Rotation paths and how fast each direction turns (degrees per step):
Each turn is a multiple of 5 degrees from 10 to 175, or 0.
Each row of a path follows its step; steps can be skipped.
Rotation 1:
step 0: [-37  23   8  34  22 -23  -5  -8 -14  19  16 -27 -13  -2  -5  -9  17 -14
 -33 -13  18  -1  27  35  39 -12  -5 -12 -32  -6 -24 -16  -1 -12  24  38
 -31   8  -5 -14  36  22 -15  22   6]
step 1: [-24 -16  12 -15  -9 -15   7  32 -16 -28 -22  -2  -1  24  41  -6   7  -2
 -14  -9  -9  31  28  10   6 -66 -42  -3  -2 -18   3  27   2 -13 -12  -9
  -8  49   8  -4 -14  -3  17  -3   8]
step 2: [-12  -3 -55  -5  16  11 -20  32   8  -1   1  39  -3   9 -19  -5 -34  -8
 -12 -13 -10   3  22   3 -28 -46  18 -20  -1  25  37 -12  10   3 -37  24
  -9  -5 -11 -12  17  -5 -26  -6 -35]
step 4: [ 12  20 -12   4  32 -25  -6 -19 -31 -10  26 -13  30 -13  14  -3  16 -34
  37   2  10  41 -30 -10   8  -9  24 -22  29  26  10  11   1  36   8 -36
 -22  16 -13   6  -7 -13  -6  28 -17]
step 6: [  8   1 -17  12  -5  14 -36 -25  16  18  27 -21  -6   2  -9 -13  19  35
 -32 -10   9  42 -31  16   1  13  12   1 -15 -65  10  12  12 -11 -48 -20
  11  14 -22   4  10  20   9  -6  -1]
step 8: [ -3  18   1 -27  11 -10  34  -2   3   0   2  24 -31   0  -9  -1  14 -11
  17   1  28   9 -22  -3  12  -9  -4  17 -53   0 -25 -42  29 -29 -18 -11
  -9  16  49 -35  15 -13 -11   1 -38]
step 9: [ 18  14  20  -1 -16   0   9  -4  -5  14  19   7  15  -8 -44 -16  38  12
  -1 -32 -40   9  11  29  -8 -49 -10   7  -7  13 -18  11   4  19 -11  33
   0   9  40 -20 -32   6 -20  25  27]
step 11: [ 16 -48 -39  46   6 -21   0 -30  -5   6 -20  42  18  21  29  15   0 -21
 -19 -19 -13  18 -14 -25   0   3 -12   8 -15   9  18  19 -19 -21   9  23
 -16  10  -3 -35  10   1 -28   3  17]
step 12: [-30 -26 -28   3  31  -3  17  19  -6 -19  29 -25   4  28  11  19 -26 -11
   7 -19 -33  36 -29  34 -10   0  43   0  16  -5 -20   0 -22 -28   2  19
  12  -5  16  17   5  -7  31  33  -3]
step 14: [ 51  14 -11 -22  18  19   2  -6  14   3 -16   0  -1   9 -17  17  -7 -26
   3 -34  27  47  20  -4  -5  -2   8 -54  17 -25  -5 -45  13  -9  10 -10
   1   6  -7  -6 -17  36  11 -24  20]
Directions:
[  6   3  -1   1   1 -12   8  -6  -8   1   4  -5   0   2   7   1  -3   8
   3  -4  -7  -1  -6  -3  -4  14  11  -2 -10   8  12  18  -1   4   5   5
   3   0  -2   0   1   7   3  -1  -1] => 55
[-13 -11  -7  -3  -3  -2   3  -8  -5   5  -5   0   3  -1   2  -1  -3   4
   9  -7   3   3  14   3  -5   0  -1  -3   7  -3  -4  -3  -2  -3  16   3
  -2 -11   5   1   0  12   4 -11  -2] => 20
[ 8 11 -6 -2 -8  4 -7 -8 -2  2  0 -6  6 -7 -2  0  4  0  4  7 10 -4 -5 -6
 -8  4 -1  3  7 -8  2  3  8  5 -7 -4  1 -3 16  2 13  3 11 -2  1] => 35
[  6 -11   2   3  -4   1   6   3  -9  -2  -3   6  -8   1  -6   6  10  -8
   0   2   2  -6   0   3  -5  -6  -5  11   0   4  -5   9 -12   9  -2  -3
  11   3  -5  -1   6   5   5 -10  11] => 175
[ -2  -2  -4  11   1   8   3   2  11  -6   6  -1  -2   4  -9   9  10   0
   1  12   5  10   2 -10  -1  -3   0   2  -5  -3  17   2   3  -1  15   5
   2  -7  -1  -1  -2  -4   3  -3  -1] => 90
[  1   2   2  -4  -4   0  11  10  -8   3  11  -2   8  -9  -8   7   9  -8
   5   3   2   3   9  -3   6   9   6  -6  -5   1 -18   4   5   3   5   1
  -6   3   2   0  -3  -3   0   5  -4] => 80
[ -2   2   4   0   1  -6   3  -1  -2   2   5   5  -3  -4  -7   1  -7  -6
   0  -4  -7  13  -7 -12   0   6   1  -7   4  -6   1  -6  -5   3  -5 -12
  -2 -12  -7  14   2  -6   2 -10   9] => 40
Rotation 2:
step 3: [-18  22 -10  14  11  -4  36  -7 -46   9   2  15  21   7   7  42   2  -3
  -5  13  37 -51 -28 -48   9  -9  41  10   6  -8  22   7  -9 -25 -28 -14
  33  13  13  -5  36 -17  11  -9   7]
step 4: [  2 -32 -26 -11  10 -20   7  17 -26  45   0  -2  19   7  -6 -16  -4  -5
 -14   0 -20  13 -52  -6  20 -10  16   5  32 -56  28  -1 -24  -1 -44 -38
   1  12  -8  25   1  22  25   6  28]
step 5: [ 33  18 -11   8  18  -4 -54 -22  45  27 -23   4  23 -10  20   8 -34  14
   9   9  -1  -8 -36  15  17 -33  14  40 -24 -37 -39   9 -17   2 -14  -9
   4   5 -11  21 -17   6  28  10  21]
step 6: [ 25  -1  10  16   1  17   5 -15  31 -22  30   3  26  10 -14   7 -39  35
   1 -27  23 -11 -17 -18  12 -27  61 -23  -4  25 -10  -6  -6  16   5  25
  23  -7 -53  33  17  13   3  16  31]
step 7: [  3 -14  10   4 -15 -26  10  19 -32  21   2  22  20 -52  17   6  -2  -3
 -10   8  26 -13 -36 -32 -20  15  38   3   6  37  18   3 -20 -25  21   4
  -1 -41 -53   7  -9 -15  21  29   8]
step 8: [ 38  -7 -26  32 -16  -1  -4  25 -47   1  25   3 -16 -14  24  26 -21  21
 -34  10   2 -41 -28  -1  13 -19  29  12   5  -3  26  25 -13 -28  -1 -40
 -27  21  30   2   1 -10  33   5 -10]
step 9: [  6  22 -10  20  16   9  23   7  -3   9   9  17 -13  33 -10   0 -39   7
 -11  17  14   1 -36  10  17  -2   8  11  -7 -66  32  24  -4 -31 -19  -2
  46  28 -33  17 -35   0  33 -25   3]
step 10: [-15  -6  21   9  23  35   0  -8  12  28 -24  -3  23   2 -10 -19 -34 -10
 -11  12 -13 -16 -49  23 -29 -30  35  -2   5   5 -19 -41 -20  17 -21   0
  36  -4   4  44 -24  -5  45  11  11]
step 13: [ 19  32  -8  18 -16 -18   9  23 -13  33  41  46  10   1  13  18  -3 -17
 -49   8 -10 -24 -35 -16 -15 -14   4  19  -3 -15 -36  20  -4 -41 -37   0
 -11  14 -17  31   1  -6   8  34  16]
step 14: [ 23   8 -23  20  -4  19  -1  15 -30  20  -1   3  38  51  33  16 -40  14
  19 -16   5 -15 -22  31  10  10  29 -15  18 -12 -10   3 -48 -18 -11  -8
  32  34 -16 -11  -7  -5  18  19  29]
Directions:
[  1   2   6  -9   2   2   7   6  -3   9  -2  -9   9  -6 -10 -15   1  -6
  -5   1  -3  15  -1   1  -5   2  -3   8  -1   4  10   0   7  -5  -3   2
  -7  -3  -8   9  -2  -7   5   4   5] => 130
[ -3  -3   6 -10  -9   3   2   3  -7   2  -2 -17  10   6   1   9   5   6
   0  15  -2  -6   5  -8  -2   0   4   2   2   2   2  -3   0   3   9   3
  13  -8   1  -3  -1   8   1   9   0] => 90
[  1   0  -1  -1   1   7  -4   2   3 -17 -13   4  12  -1  -1  -4   0  10
  -6  -4  -1  10   1  -7  -1  -2  -5  -1   5   9  -9   5  -3   0  -8  -6
  11   6  -6   0  -7   0   4   3 -11] => 80
[  3   2   0   7  -4   5  -3   6   1  -3   9 -13 -14  -4   3   1   0  -2
  -1   2   1   9  -1   3   5  -6  -6   7   0 -17 -11  -1   8  -7  -4  -9
   6  -6  -5   2   2   3  -2  11  -6] => 90
[  4   5   0  -2  12  -4   9 -13   3   3  -2  -5  -2  -6   3  -1   1  -9
   7   4   0   1   3  -5   5  -9  -3   2  15  -3   2   7 -10  10  -6   8
   1  -1   6  11   3   8   1   4  -9] => 55
[-12   3  -3  17   4   9  10   9   2   6 -11  -7  -3  -4  -2   0   3   7
  -2   8  -3  -4  -7  -1 -10  -4  -5  -2  -6   0   2   4   1   9  -5  -2
  -2   1  -2  -1   4   5  -7 -14  -2] => 45
Rotation 3:
step 0: [ 46  20  -6 -20  17  -9  21   3 -39   7 -29  24  11 -20   6   4   2  32
  15  13  -8 -18 -27  41  23  -2  -6 -14 -31   4  -3 -16   1 -23 -17   3
   0  36   8  -3  -4  -1 -39  56 -16]
step 2: [ 11  -1  14  -3 -50 -24 -16 -11 -28 -20  10   0  27  -1  25 -34  37  -6
  -3 -34  33  21 -10 -23  10  -1 -32 -10 -11  20   5  10  28   9 -26  -3
 -10 -10  -4 -14  46  27   0  41  15]
step 3: [ -6 -40 -14  12 -16 -47  -5  15  27 -25   6  10   8 -22 -10 -15  12  16
   3 -19  41  10   2  36  -9 -13  34 -31 -54  -8 -21 -28  14 -21 -25 -28
 -11  -8  12  -6   8 -24 -17 -14  -3]
step 5: [-17  -3 -35 -16 -44 -24 -13 -13 -16  28  15  13  -1  -5 -18  -7 -14  35
 -44   1 -14  -2  -8  14   7  -9 -14 -29 -13 -16  31   9 -10  58  13  -4
  -3 -36  -3 -36  -4  20  -7 -27  24]
step 6: [-30 -20 -11 -22  -3 -26  35  53 -41  27  -2 -18  32   4 -12  40 -46   9
 -12  -3   0  -2   1  16 -12  -9  11  -7  -6  31  -4 -25  14 -10  -1  -3
 -15   1 -18 -18   2  39 -27  -1 -26]
step 7: [-20  -2  12  33 -14  40  38  18   7  -1  -4   4  29  -4  14  52   6  42
 -11  18 -51 -21 -32  15  18  24 -17 -44  -1   1 -16   2   4 -12  -7   1
 -13  -4 -15 -17  10 -24  13  12   5]
step 9: [-12   8  31  37  -2 -47 -12   5  14  -8 -10   1  21  18 -11  -3  18   7
 -18 -47  11 -23 -28 -32 -10   8  18 -30  26   0 -15   0 -13 -35 -18   8
  29   1  -6 -26  24  24 -36 -13 -29]
step 10: [  2  28   4  52  15   8 -11  11  23  -8 -21  22 -24 -21  -5  21 -30   9
 -14 -15  13  26  -6  -2  16   4  34 -13 -26 -37   7 -29   3 -11 -31  30
  -5  47 -36   1   5 -12 -26  -8  29]
step 12: [ 44  -7   3 -46 -29 -14   7  11   0  -3 -14  44   2  -1 -24 -20 -25 -12
  -8  -8  -6  -5  -8  -5   8  -3   3 -38  16  -3  13  42  30  -1   1  16
 -29  34 -22  -7 -17  51 -31  -6  -4]
step 14: [ 10 -19 -14   9  17  25   9  -4  -5 -14   3  14   2 -17  16 -24 -12 -29
  -9   8 -27   0 -26 -21  -6  25  -2 -38  38  22  42  -3  22 -14 -13   0
 -27 -14  19   3  45  -7  46  27  42]
Directions:
[  6  -6  -7   3   5   4   4   5   3   1   0   1 -15 -10   0  -4   7  -1
   3   9  -6   2  -2  -8   6  -3  -6  -4   5   0 -12   9   2   2   8  -9
   7  -6   2  -6  -8   2 -16   3   4] => 100
[ 14   1   2  -7  -2   5 -11  -8  -6   6   1   7  14   5   0   0  -1   0
   3   9  -1  -4  -7   3   6   8   5  -4   4  -9  -4   2   6   2   7  -6
  10  -4   1   9  -5  -7   1 -10  -4] => 100
[  8 -12  -4  -8  -5  -4  -2   0   4   5  -2   7   6  -3   9  -3   4  -4
  11  -1   0  -6  -5  -6  -9   2   3  10  -3   6   9  -3  -4   3  -4   6
   1  -2  -4 -18   1   3  -8  -7  -8] => 115
[  0  10   0   2   3   0  -9   5   1  -1  -8   2  -1   3   0  -7  -9   9
  -9  13   5  -5   6  -5  -9  10 -11   0   0   9   0  -1   4  -3  -2  -5
   2  -2  -6  -9  -1 -11   2   8 -11] => 45
[ -8  -6  -6   7  -3  16  -2 -12  -5   2  -2  -1  -9   1  11   0  -4 -10
  -4   1  -5  -7  -9  -3  -2  -1   3   3  -6  -2  -9  -1  -2   5  -3   8
  -4  -2 -12   1  -3 -12   5   5   3] => 115
[ -1   0  -1  -4  -1  -3  -3  -3   3  -6  -2  -6  -4  -3   4  11   2   2
   4  -4  14   4 -12  -6   2   5   4  -1   4   4  -6   8   9  -6  14   5
  -8  -1  11  -8  11 -11   5   0  -1] => 60
Rotation 4:
step 0: [  2  26 -24 -19 -11  -6 -13   1  17 -18 -24  -7  16 -16   3   0   8 -10
 -28  24  22  36  13   2 -14   5 -15  30  29   2  41  15  -2  16   5   8
  38   5  46 -49  29   7 -26 -25   7]
step 1: [ 17 -20   3 -19  44 -16 -37  42 -12  28  11  -9 -28   9  20  10  10   3
  18  -5   1 -21 -27  -9  -5  20  15  24 -23   3  32  34  18  29  24  -7
 -23  10 -13  -2 -40  -1 -18   3  -6]
step 2: [  2   8  -2  15 -22  -8   9 -21 -18 -19  61  30  20 -41   9 -33  15  -4
 -26 -12 -13 -12  25   3  15 -13  -1  -3   8 -27  10 -19  -2   7  44   4
 -24   3  -5  48 -19  10  14   2 -15]
step 3: [-43   8  -4  31  36 -13  -4  -1  -4 -26 -47   3  25  10  -3  27 -25  23
  14 -34 -44  11  -8  -1   9  -3  -4  -3  14  27   2 -23 -16 -27 -18   6
 -17   3 -27  19  14  -6  30  20  10]
step 6: [ -2 -15 -10  -7 -15 -17 -35   5 -13  50 -18 -10 -29   7 -21   1  34 -16
   3  13  15 -16 -42  14  -1 -13  28 -25 -14 -13  -3 -27 -17 -12  57  13
 -20  -1  18  -9 -23  24 -14  -6  -4]
step 7: [-20  24  -9  -3  15  -6  30  30  20 -10  13  22  23  -9  29 -31 -16  -8
   0  -8   5  19  -1  21   6 -20 -44 -23 -16 -20  11 -14   3  52  40  -8
  -5  20 -13  10  38  20   6 -25  15]
step 10: [ 12  25  44 -10  -7 -16   2  23   0  16 -11   8 -21  10  10  10 -21  10
  34  19 -35 -21 -31   6  21  -8  43  28  -5  18   7  19  22  -3  -7   2
 -20  -3 -11   4   7 -44 -18  53  -3]
step 11: [ 33   1  19  31 -43  -6 -24 -15  -6 -10   5   6  12 -18 -37 -28  17 -27
 -12  11 -12  -5  20   9  13 -23  22   1  11  11 -13 -45  18  -3  28 -15
 -29  18  31 -22  11  17  -5 -40  -6]
step 12: [-20  19  -3  12  79 -12 -33  25   5 -17 -35   3   8  12 -19 -10   0 -13
 -17 -30 -15  25 -15  -1   2   2 -21  -1 -28  21   3  17 -12  15   4 -19
  33   0   9  13  23  14   2 -31  15]
step 14: [-34  35 -12   6 -27  22  42 -17  -1  -6  -8   4   2 -23   7  -7 -26  -3
 -16   5 -16   9   1  26  12 -12  -8 -15  15 -65  10  18  -4 -15  -7  31
  31 -15  -6   2  -3 -18  39  30  -7]
Directions:
[ -1   2  -5   4  12  -9 -16  10  -4  -3   7  -8  -2 -13   2 -11   0  -7
  -1   3   5  -5   4   0   1  -3  -6  -1 -11   3  -7  -6   3   4  11  -4
  -6  -6   1  -3  -1   6   0   4   5] => 70
[  3  -4  -4   4  -4   3   3 -16  17  -4  10   5  -8 -12   6  -9   1  -5
  -1   3   1   2  -2  -5   8  -6   1  -5   3   4   0  -4  -2   2   1   5
   8   9   5  -4 -10   4   0  -6   7] => 155
[  0   2   2   7   1   4  -4  -8   5  12   4   7  -7   4   8  -3   8   5
  12  -5  -1   2  -2   8   5  -5  -3  12   1  -8  -2  -3   0  -4   9   6
  -2 -16   5   3   2  -1   5   9 -10] => 90
[ -5   2  -4  -8   0   6   5   7   4   2   0   4   5  -5  -4   2   4  -7
   1  13 -13 -12  -8   0   6   4   1  -1   6 -11  -5  -9   8 -10   6   6
  -8   4   0  11   4   0  -1   2  10] => 90
[ -2  16   7   3 -10  -6   5  -7  -3   3  -1   3  -4  -6  -7   2 -10   1
   4 -12  -1 -10  -2   4  -2   0  -1 -12   3   4   0  -3  -4   4  10   4
  -6   8  -3  -6   5   9  -2  13  -1] => 90
[-10  -1   5   3   8  13  -3   1   4   2   0   3  -4   8  -9  -5  -4  -5
  -7   3  -3 -12   6  -1  -3  -8   4 -17  -6   7   4  -6  -1  -1  -5   4
   3  -8   9   1   3  -6   6  -4 -10] => 45
[ -5   3  -6  -7  -7   8   3   4  -2   7  -3  16   0  -5  -4  -1   3 -12
  -5  -2   1   6  15  14  -1  -2   0   8  -3   5   1  -3  -3   6  -8  -6
  -1  -1   1   3  -9   8  -2   6   6] => 155
Rotation 5:
step 0: [  1  35 -31  10  15  11 -20 -26 -29  10  12   6  13 -22   9 -37 -20  14
 -25  17  21  18   4  -6  25  -5  13 -16  10 -10 -14 -38   2  13  26 -47
  33 -26  14  -9  20 -14  -3 -24  -5]
step 2: [  5   9 -14  25  47  44 -19 -14   2  21  -1   7 -11 -11  22   7  -8  -7
 -13  11  19  28 -30  20  -9 -25  -1  -5   3  -1  -4 -34  -1 -14  47  -8
   5 -17   9 -49  33   4   3 -22 -13]
step 3: [  1  23 -32   4  34 -13  -3   6 -28   9 -26   2 -16 -13  -5   1 -37  19
   1   6   9 -33 -31 -13  29 -25  25 -25   4 -35   9 -12  18   7  12 -16
 -24 -25   3 -13  20  -8 -29 -36  25]
step 5: [  7  19 -17  23  31   1  -5   1  33  -7 -31 -14 -18 -13  30  14 -28   4
   4 -26 -15   2 -35 -26  15   4  10 -49   3 -29  10 -19   8  -8  42  11
 -39 -13   4 -29   7   8   2  -3   3]
step 6: [  2  21 -29 -11  14  -5  11 -24 -35  13  -7 -48   9 -21  -2  32  -6   8
 -21 -10  -5  12 -38  16   9  13  -4 -38  -2  -2   3   4  24  18 -17 -31
 -18 -23 -32 -35  -5  17   0 -16  29]
step 7: [ 11   6  -8  31   1   2  23   6  23 -19 -54   0   0   4  16  -7 -24  -8
 -10   0  -7  11 -13  13  17   2 -23 -65  -3 -21   4 -21 -11  34   2  -1
 -14 -27 -36 -12  -8   5  39  17   8]
step 8: [ 14  -6 -11   4   7  24   1 -37 -21 -15  13 -35  31  -7  18   9 -22  28
   5 -25 -32  30 -37  17  -2  31 -10 -41 -18  -8   7 -25   5  10  33 -11
 -30  17 -14 -10  -5 -15  -7  13  14]
step 9: [  2   1 -44   0  12  14  -3 -24 -16  14 -36  -9  13 -15 -11 -15   6  17
 -11 -19 -32  11  17  19  46   1  -8 -31  19 -21 -14 -14 -25  44 -15  -6
   5 -23 -34 -20  14   3  10  29  18]
step 12: [ 19  -8 -49  -3 -13  30 -14 -19 -41   9 -39  -4   6 -24  -8   5   8  11
  18 -31  17 -35   0  29  14 -36 -14   4 -26  -1  14 -25   0  30  18  -1
   3 -16  12  -9  24  11  -4  10  13]
step 14: [ -4  13 -30  -1  19  29 -20 -27 -19  -8 -38  13  13 -32  25   8  10  31
  10 -36  49 -31 -12 -24   4 -17   3   5  -8  17  14  -2  -1   2  34 -16
 -39  -7 -13   3 -12  -7   0   9 -10]
Directions:
[  1   3  -3   4   4   2  -5   2   4   4 -11   2   3   1   1   4  10  -2
   3   7   9   4   5   7  -1  -1   0  12   5   7  -3  -2  -7  -3  -3  -5
  -6   1 -23  -1   5  12   0  10   0] => 145
[ -8 -11  -1  -4  -3   1  -6 -11  -1  11  -3   1   4  -1 -11  -6  -5 -10
   0  -2  17   3   2  -6   1  -8  -3   4  10   2   4  -6   7   1   5  -5
  -2   3   8  10   0  -4   0   6  -5] => 25
[  0  -6   0   8   2  -8  -8   1   5  -4  -1   5   9  -3   2   0   5   5
   1  14  -4   5  -6  -3  -4  12  10  -8   1   7   5  -7   5 -13  15  -1
  -1   5   5  -3   4  -5  -4   6  -4] => 130
[ -8   3  -5 -11   5   3 -12   4  -2 -17  -2   4   5  -2   1   0  -2  -4
  -1   7   1  -6 -13   3   5  -6  -5   5   1   1   1   4  -5  -7  -8   4
  -8  -1  13  -2   9  10   5  -3  -4] => 35
[ -2   3   1   8  -4   3  -3  -9 -10   6  14   7  -1   9   3   0  -3   4
   1   5  -4   2  -3   2  11  -8   4   1  -8   1   2  -9 -14  -4  -6   5
   9  -4  -1   6   8  -4  -4  12  -4] => 35
[  7   2  -3   1 -13  -5   1   9   2 -12  -5   6  -1  -2   4  -9   3   2
  14  -8   9   3  -1 -13   3  -9   1  -4  -2  -6  -7  -5   6   2  -3   4
  -5  -8  -2  -4   4  -3 -11   7  -5] => 160
[ -6   8  -6  -9  -7   6  -3  12  -5   5  -1  10   2   3   5  -7   7  11
 -10  -3   6   1  11   7  -2  -1   6   6  -5   6   5  -8  -3   3   9   3
  -2  -1   8   0 -10   2  -4  -5  -2] => 25
